128 stands for zero in the data rows.
Here are some rows, each followed by its group. Rows of different groups can look alike.
[137 203 148 204 154  83 153 134  14 136  63 156 141 106  83 155 202 172
 199 129 193 145 133  94 132  38  48 113  42  22 158 165  75  93  80] 1
[ 57 165 188  80  70 187 148 161 158 110  99  75 108 122  89 145 147  96
 153 140 134  78 139 102 113 126 144 127 154 126  89 183 162 153 126] 2
[ 94 160 184 103  73 136 175 135 122 169  99 146  64 115  94 180 150 175
 177 101 165  87 130 124  87 114 121 145 110 129  89 162 159 177 130] 3
[128 148 186 174 164 137 244  89 165 111 255 127   4 135 130  77  34 226
 172   3 105  47  15 255   9 203 189 231 125 109 133  54  80 223 255] 4
[138  90 118 109 126 120 118 147 145 156 117 137 131 123 150 125 120 137
 129 129 126 146 146 133 130 161 151 131 137 153 111 119 139 116 118] 5
[129 152 139  91 109 165  86 122 139 106 101 105 147 125 118 154 117  86
 114 168 154 128 167  96 165 113 100 110 131 120 118 152 158 134 113] 1
[125 166 143 135 146 119 147 178 101  96  93 116 173  93 132  85 170 128
 161 124 174 123 154 117 147 138  97  94 109  77 140 160  78 108 133] 6
[  5 157 220   0   2 254 113 168 224 120  75  45  88  98  80 208 110  55
 170 181 125  34 183  80 101 140 179 143 192 146   9 226 227 178 119] 2
[168 124 112 116 115 116 106  76 106 211 105 178 100 137 121 186  98 137
 133 156 154 159 148 111 157 106  97 124  98 130 114 103 180 138  96] 7
[155 123  89 114 142 143  74 158 116 105 113 118 185 111 126 105 157  85
 100 157 135 149 156  95 148 134  97 135 144 173 150 138  89  91 103] 1
[164 100  72 140 159 119  82 127 143 107 178 127 170 128 170  65 128  84
  79 158  99 158 135 130 144 161 126 126 151 188 173  84  92 102 146] 8
[193 104  60 180 195  42  74  46 120 133 129 186 182 172 187 113 119 161
  65 161 110 210 140 122 199  81  96  37  77  82 193  85 128  73 107] 9
[147 160 135 159 146  72 143 128  83 150  91 165 155 100 141 133 161 177
 151 116 180 153 144 120 149 106  77  90  78  61 136 130 108 122 120] 1
[190  92  46 166 168  66  80  82 125 139 146 189 171 144 169  99 118 140
  73 153 108 193 139 136 169 120 112  83 102 119 175  95 111  91 117] 9
[131 116 148 112 110 126 149 115 132 159 128 140  82 152 124 151 120 157
 135 101 128 123 114 139 104 142 141 147 129 169 121 113 159 150 136] 3
[187 141  76 204 180  62 114  60 102 112 180 186 151 132 167 101 114 169
  95 123 138 179 120 141 148  98  85 111  67  94 195  87  83 142 169] 9
[164  72  62 178 194  94 116  96 157 111 229 131 142 142 196  50  77 118
  74 124  58 153  90 189 125 173 174 134 144 148 172  47  82 113 185] 4
[167 147 137 159 136  67 156  88  75 186  81 183 108 140 124 173 139 186
 146 108 178 152 137 117 144  92  83  90  58  81 135 128 152 143 116] 7
[131 130 115 101 114 170  95 161 127  98 124  99 154 100 109 124 148  81
 118 148 128 114 146 106 117 128 115 157 164 167 124 146 104 116 114] 1
[161  88  90 157 161  88 127  84 129 168 136 174 122 146 145 136  90 176
 124 113 112 163 108 163 134 125 146 118 110  85 129  96 124 105 123] 9
[141   2  89  56  82 139  78 136 190 220 138 146  88 145 156 165  60 106
 104 149  62 151 149 137 101 197 221 190 195 255  65  80 206 125  85] 3
[144 144 122 121 105 104 118 107 107 183 114 169 111  96 141 166 146 136
 126 146 161 135 160 101 132 100  91 122  98 141 123 126 154 169 135] 3
[126 169 162 142 129 115 157 164 106 127 109 136 134  76 121 122 136 162
 186 107 172 117 143 134 123 137 111 132  97  66 111 150  98 132 131] 6
[ 51 173 216  68  51 239 159 147 170  96 157  55  46 127  51 157  92  91
 165 113 115  26 103 146  48 151 167 211 191 180  76 157 165 202 157] 2
[149 159 142 199 172 108 152 109  56 145  79 144 146 129 123 130 164 172
 167 108 163 156 106 119 157  76  69  94  89  61 145 126  95  93 113] 5
[147 134  99 118  85  99  85 124 105 182 114 178 127  86 140 159 155 107
 110 174 146 144 188  73 140 104  86 131 105 184 128 134 150 158 104] 3
[170 155  86 181 183  52 122  56 114 140 112 208 161 125 157 137 136 192
 111 149 162 180 142 121 192  71  64  52  43  43 179 130 117 123 128] 9
[160 160 138 161 136  83 145 100  81 184 107 182 109  94 137 143 137 171
 166 114 183 145 148 113 134 110  86 123  55  89 132 115 122 146 123] 5
[187  25  66 146 162  66 116  95 159 190 164 191 112 156 182 123  56 178
 101 108  71 184 107 187 124 164 189 140 126 137 122  65 135 111 124] 9
[113 124 159 124 132 141 165 142 151 100 176  98  97 143 144  97 107 138
 122  94 104  99  96 171 100 172 163 151 153 156 139 101 125 175 178] 2
[120 134 164 137 140 127 172 141 111 122 133 124  93 139 111 129 132 162
 146  78 137 108  90 158  97 134 135 149 125 114 129 129 122 141 150] 5
[101 175 124 134  92 118 117 144 116 159  83 147 149  83 105 132 184 108
 156 164 168 128 176  64 146 106  91 104  98 122 112 167 127 106  91] 2
[147 144 117 124 135 124 113 129 134 133 137 140 141 126 150  89 140 108
 112 149 146 134 146 124 154 145 102 107 111 133 155 116 110 131 160] 8
[104 160 154 114 106 173 129 105 118 133 103 109 100 127  72 183 124 123
 159 122 148  95 117 114 109  85 108 155 138 112  97 153 149 117 109] 10
[ 57   8 153 138 183 138 209 166 138  53 129  23 114 255 106 136 114 165
 114  21   5 139   0 197  80 135 255 134 235 145 117 103 162  47  73] 7
[192  85  42 176 180  72  82  64 129 119 178 169 148 155 175 117  86 125
  53 150  76 183 124 140 163 116 126 112 116 139 184  80 119 118 134] 9
[106 153 178 102  90 164 157 101 126 151 123 130  56 140  94 187 107 144
 152 105 141  91 113 133  94 107 123 162 128 143  94 133 185 191 139] 3
[114  91 117  82  91 158  88 133 142 141 109 111 127 158 116 164 130  76
  98 162  94 138 142  93 140 120 150 131 172 206 116 132 183 120  81] 3
[175 108  94 154 140  75  90 106  89 157 134 177 154 108 159 149 110 123
 105 171 124 175 164  97 168 106 107 115  97 126 142 101 137 132  86] 1
[151 155 121 125 109 113 123 108 116 179 111 179 106  88 119 151 137 156
 159 132 186 130 158 116 117 126  87 139  85 127 109 140 128 139 133] 10
[124 103 134  66  86 169  88 108 161 158 117 114 102 149 128 180  94  79
  99 169 112 116 152 106 136 127 139 139 165 189 100 125 206 171 121] 3
[ 78  10 151 106 160 150 182 175 152  71 137  37 113 255 118 118 119 140
  81  52   2 137  10 183 101 156 255 137 244 202 132  95 169  69  75] 3
[108 159 157 114 130 137 126 127 151  82 119 102 149 156 148 118 136 105
 100 152 140 135 154 102 184 132 108  61 123 111 161 141 151 149 145] 2
[123 157 135 116  96 124 114  91 117 213  60 180 116  87 106 189 133 153
 187 153 198 141 178  78 142  94  84 109  77  87  77 159 166 101  94] 10
[109 211 185 189 148 182 229 178  64  53 206  87  75  71  49  72 156 169
 216  10 172  30  42 208   2 138 116 255 134 121 134 122   0 153 198] 6
[155  97 105 111 126 117 111 133 160 157 163 147 121 109 171 101 101 116
 105 142 111 132 148 145 124 177 146 148 137 172 131  92 125 157 160] 8
[144 123 114 106 127 165  89 147 121  99 138 100 150 124 117 120 123  79
 109 145 133 129 137 121 122 142 117 158 166 169 140 123 109 117 125] 1
[200  80  34 171 179  79  57  72 128 125 164 168 176 163 171 110  87 115
  58 171  84 212 134 128 178 111 126  98 112 147 177  82 135  98 107] 9
[157 118 106 137 138 108 111 128 106 152 139 151 137  97 140 124 129 118
 125 135 140 143 142 125 124 129 105 149 120 147 134 101 110 130 127] 5
[ 81 166 142 192 167 115 139 186  68  35 106  81 202 100 119  74 213  99
 144 128 138 129 104 101 174  93 102  93 118  69 187 161  40  60 109] 6
[182 131  76 177 165  85 116  91 111 114 159 164 146 144 140 103 129 147
 106 113 109 150 106 154 138 103 110 119 109 106 169 104  88 116 147] 9
[143 136 110 115 142 134  85 112 146 118 120 123 164 152 145  95 130  99
  94 167 132 166 157  96 183 143 111  74 121 141 163 120 136 107 123] 8
[105 117 116 151 135 150 136 117  78 113  96  84 128 161  69 154 167 109
 143 109 108 126  83 106 101  81 124 152 155 155 117 163 124  71  65] 7
[ 91  72 129  98 102 143 142 187 134 116 113  91 122 165 108 134 169 115
 109 111  77 119 100 119  96 130 184 144 194 201 114 148 145 109  87] 3
[140 115 129 125 139 119 125 103 149 137 149 136 121 138 162 120  97 133
 112 128 119 136 129 146 142 150 138 117 120 129 142  98 143 150 155] 8
[172  82  84 105 113 107  78 127 163 181 165 166 126 102 183 105  87 103
  92 169 104 152 177 129 139 185 147 147 136 202 131  82 138 156 142] 8
[ 80 168 155 129 118 128 155 185 104  51  98  87 166  92 131 151 202 122
 124 132 133  90 140  88 132  69 107  93 125  69 123 199 103 157 116] 1
[118 118 135 105  87 158 129 107 118 192  92 147  93 110  86 197 119 130
 171 128 151 116 129 110  97  97 126 166 129 138  68 144 173 120  89] 7
[ 28 175 200  60  42 217 146 179 174  96 112  60  96  86  79 163 149  86
 172 141 132  36 147 103  75 132 156 164 173 148  54 205 156 173 141] 2
[141 141 123 115 113 134 101  91 109 152  79 127 139 152 103 150 139 120
 136 151 155 154 141  97 167 102  98 101 114 109 124 146 163  93  91] 10
[143 109  69 175 181  90 108  73 113  92 124 127 190 191 136 129 126 131
  95 163  89 163  97 139 175  67 121  72 132  63 169 119  98  34  48] 9
[119 165 114 116  74 135  87 134 110 151  97 154 140  67  98 175 167 102
 146 178 160 122 187  65 126  87  80 139 105 153 105 174 138 126  88] 10
[115 107 167 136 129 141 199 136 127 126 154 119  54 163  88 133 108 204
 166  34 114  96  51 202  44 161 183 197 151 149 111 111 123 139 144] 10
[142  66 125 118 151 114 157 111 219 148 212 137  79 151 193  77  32 172
 115  85  70 119  95 231  95 232 223 156 148 140 121  61 132 171 213] 4
[129 190 164 163 169 103 157 156 107  88 107 125 170  93 149  91 158 161
 155 109 181 128 145 143 165 128  94  82  81  43 151 145  78 126 146] 6
[100 179 134 118  97 149 126 181  94 105  87 117 161  57  94 134 205 111
 168 139 179  95 162  83 105  96  79 136 128 111 106 200  84 115 122] 1
[164 123 113 146 151  87 118  59 142 137 141 175 118 150 170 153  80 161
 100 137 117 161 138 143 166 105 117  75  82  62 147 107 157 160 153] 9
[151  48 106 120 165 102 132 104 214 157 179 140 114 177 199  74  42 151
  99 111  67 159 107 207 143 220 216 112 148 129 134  61 146 124 175] 4
[177  70  50 115 159 113  39 113 208 112 185 128 184 161 216  45  73  68
  34 196  58 186 169 138 196 206 164  87 158 187 185  70 128 112 160] 4
[117 150 179 132 147 141 188 189 127  93 130 105 121 127 115  88 134 168
 180  66 152 101 102 175  96 179 152 154 133  96 128 131  80 127 144] 6
[133 110  94 142 161 128 122 123 172  88 186 108 157 133 165  47 121 105
  89 134  91 128 115 164 132 168 148 112 148 130 167  99  83 117 194] 4
[135  94 120  94  98 125 116 127 145 181 118 147 104 130 139 156 123 134
 126 134 124 135 145 120 117 145 145 145 138 182  99 118 169 140 119] 3
[110 191 146 142 132 143 149 204  91  69 117 106 168  60  96  73 206 128
 173 112 184  94 136 122 101 137  91 152 118 107 132 171  32 103 134] 6
[105 151 134 109 108 165 114 167 119  95 104  97 150  89  99 138 164 100
 148 136 148 100 143 104 106 113 110 152 151 131 104 172 101 111 110] 1
[ 63  81 191 137 123 181 226 167 107  56 177  27  49 241  42 136 124 139
 114  24  30  70   0 187  41 108 227 209 238 192 134 114 138 145 108] 3
[164 107 100 162 164  72 116  68 135 172 121 189 134 154 160 142  88 169
 114 130 131 183 124 147 172 101 121  73  79  56 141  98 144 110 124] 9
[156 160 146 154 148 101 145 149 119  94 172 142 133  75 166  93 111 152
 133 112 150 121 146 152 126 166 111 148  94 109 152 110  82 182 170] 6
[105  81 133 108 154 152 125 136 143  67 120  63 164 203 146 134 115  76
  71 135  61 140  97 119 181 114 168  74 181 126 154 120 170 122 108] 5
[161 127 115 148 146  90 117  59 147 137 154 175 112 141 169 148  76 167
 102 131 125 151 129 154 151 116 117  99  83  76 151 104 142 172 167] 9
[157 117 136  95 101 121 128 141 173 153 194 153  78 105 174  98  78 136
 103 126 109 106 152 167  99 204 154 175 135 196 135  91 129 230 195] 8
[ 92 142 144  87  74 195 116 130 136 123 118 101 105  94  80 178 130  94
 149 146 136  78 134 106  82 103 128 179 158 156  73 169 147 145 126] 10
[108 174 165 102  94 158 116  82 132 148  81 134 107 124  96 198 116 127
 161 150 174 104 156 101 140  88  96 114 103  87  87 167 184 148 112] 10
[134 122 108  95 116 138  78 136 177 123 121 117 163 135 158  98 124  89
  96 177 124 152 174 106 170 165 130  94 142 161 145 128 145 109 130] 8
[ 81 207 187 115  70 147 166 150 103 183  50 141 111  79  66 149 198 134
 209 134 213  95 155  77 122  82  79 110  89  75  89 195 126 120 109] 2
[ 98 179 137 142 116 154 112 131 111 100  93  98 138 155  82 116 174  97
 127 157 136 142 129  85 135 101 109 105 135 132 135 155 134  79  90] 8
[145 113 110 117 132 119 107 125 147 157 134 140 138 120 154 103 125 107
 111 150 132 143 153 124 151 152 123 118 123 141 134 107 131 134 149] 8
[126 155 154 115 116 149 132  92 142 118 152 128  91 120 126 168  92 144
 130 119 139  99 125 143 103 126 117 153 117 130 117 127 153 187 163] 10
[131 160 115 208 181 100 187 120  20 125 119 135 138 124  63 130 211 170
 156  58 158 129  51 142  84  46  76 147  96  70 162 133  49  85 122] 10
[ 66 158 174 125 108 162 162 160 120  95 111  73 121 141  88 128 175 107
 148 114 129  90 105 113 116 118 136 125 154 119 124 166 120 116 119] 2
[140 160 168 211 199 106 224 169  62  56 178  98 120 108 126  56 147 185
 164  34 144  90  48 194  83 136 113 181 108  74 177 103  23 135 185] 6
Which 5 groups are nearest to each row below, nearest first, going by the distance to the centre of the group?
[ 94 172 161 105 102 153 108 137 139 112  81 102 149 149 111 123 155  79
 125 174 138 138 155  80 184 104 111  71 128 124 129 174 165 109  87] >> 1 2 10 5 8
[131 138 121 100  98 123 115 157 153 159 127 150 132  73 155 107 151 115
 130 155 149 115 178 113 125 157 116 127 119 146 117 143 115 156 159] >> 8 1 5 10 2
[169 155 118 186 165 100 141 135  64  77 155 119 155 119 132  75 173 139
 109  99 148 128 115 129 135 109  82 141 114 126 184 128  57 122 132] >> 6 5 1 8 9
[146  95 104 129 165 112 114 125 119  99 117 108 158 196 141 127 146 118
  58 128  84 159 113 107 172 113 126  85 147 140 164 108 149 110  98] >> 5 8 9 7 1
[170 115  92 144 165  81  89  66 145 127 116 171 172 169 160 141 100 140
  89 155 119 179 140 123 195 101 110  52  87  60 161 113 151 107 132] >> 9 5 8 1 7
[152 164 136 181 156  64 163 105  80 168 119 185 115 110 143 150 142 199
 155 101 172 143 127 127 147 105  84 104  53  69 145 121 124 168 139] >> 5 10 9 1 6
[137 156 169 135 109 118 175 108 116 192 145 173  50  75 120 164  94 194
 192  82 175  88 122 166  68 144 120 191  89 109  84 113 130 192 166] >> 10 5 7 3 6
[124 117 111 112 108 130 101 156 135 146 117 126 146 121 133 106 149  88
 117 163 118 144 158  95 146 144 136 120 142 172 131 133 131 106 102] >> 8 1 5 3 10
[142 108 131 101  91 129 129 114 134 206 135 167  70 108 124 170 102 147
 147 122 138 117 141 134  88 145 137 180 127 188  90 107 166 167 132] >> 3 10 7 5 8
[141 154 167 146 117 145 184  97  93 143 177 144  32 125  85 163  92 180
 156  65 142  76  76 176  47 118 117 215 116 146 118 105 127 204 175] >> 10 3 7 5 6
Which 4 groups are nearest to each row below, nearest first, going by the distance to the centre of the group?
[138  85  98 116 137 129 105 146 148 132 162 113 143 133 161  85 117  90
  93 144  90 143 138 133 134 176 159 143 163 198 145  94 123 120 139] >> 8 3 4 5
[ 20 140 234 181 152 150 255 142  86  89 120  81  18 181  30 173 150 255
 251   0 141  46   0 232   0 108 200 208 136  59  68 147 104  96 129] >> 6 7 10 2
[165 129 122 211 179  83 172 106  76 116 162 140 123 153 131 104 142 158
 112  80 136 140  57 168 114  86 100 132 112 104 188  89  81 136 161] >> 5 9 6 7
Which 4 groups are nearest to each row below, nearest first, going by the distance to the group's nearest row?
[170 119  98 150 133  96 120 102  82 189 124 181 120 137 123 147 137 132
 115 137 131 158 137 108 130 107  96 143 109 175 147  98 134 128 105] >> 5 1 3 7
[140 158 150 151 141  81 166 119 100 171  98 172 125 112 141 132 141 189
 163 108 177 144 137 117 150 108  91  99  73  72 131 124 117 129 132] >> 1 5 7 6
[118 163 183 113  83 131 165  95 103 231  79 182  47 101  85 202 128 187
 202 102 194 105 132 123  92 100  99 153  79 103  72 146 181 159 121] >> 3 7 10 5
[113 112 147 135 130 128 168 142 110 131 124 117  99 168  96 130 154 145
 135  84 115 119  84 145  93 118 143 145 157 157 125 122 142 112 118] >> 5 3 7 2
Which 4 groups are nearest to each row below, nearest first, going by the average distance to the group's rows?
[170 138  90 187 192  83 146  94 114  89 195 156 139 137 156  84 121 180
 100  89 127 129  80 187 109 126 104 131 106  98 184 103  68 145 192] >> 9 5 8 6
Which 5 groups are nearest to each row below, nearest first, going by the average distance to the group's rows?
[141 161 151 145 134  96 163 113 109 177  73 170 127 119 131 139 157 200
 186 104 196 142 138 121 146 124  92  79  62  52 116 146 134 112 115] >> 5 10 1 6 7
[ 96 192 155 122 123 142 137 133 129  84 116 107 149 129 127  97 172 113
 134 139 163 112 148 106 150 140  93  93 116 122 152 157 117 138 147] >> 1 8 5 6 10
[147  86  63  95  99 132  54 159 116 142  91 129 186 156 123 123 179  50
  64 198 103 174 173  50 179 110 107  90 166 214 157 139 154  86  59] >> 8 1 5 3 9
[137 130 134 106 105 126 133 135 155 163 151 151  96  95 149 112 111 137
 136 128 136 111 147 147 107 169 136 152 122 152 116 113 127 176 170] >> 8 5 10 3 1
[182  96  57 185 207  80 106  64 133 110 139 157 174 170 157  84 122 137
  73 129 104 188  95 153 172 116 110  85 104  67 183  94  99  62 109] >> 9 8 5 1 4
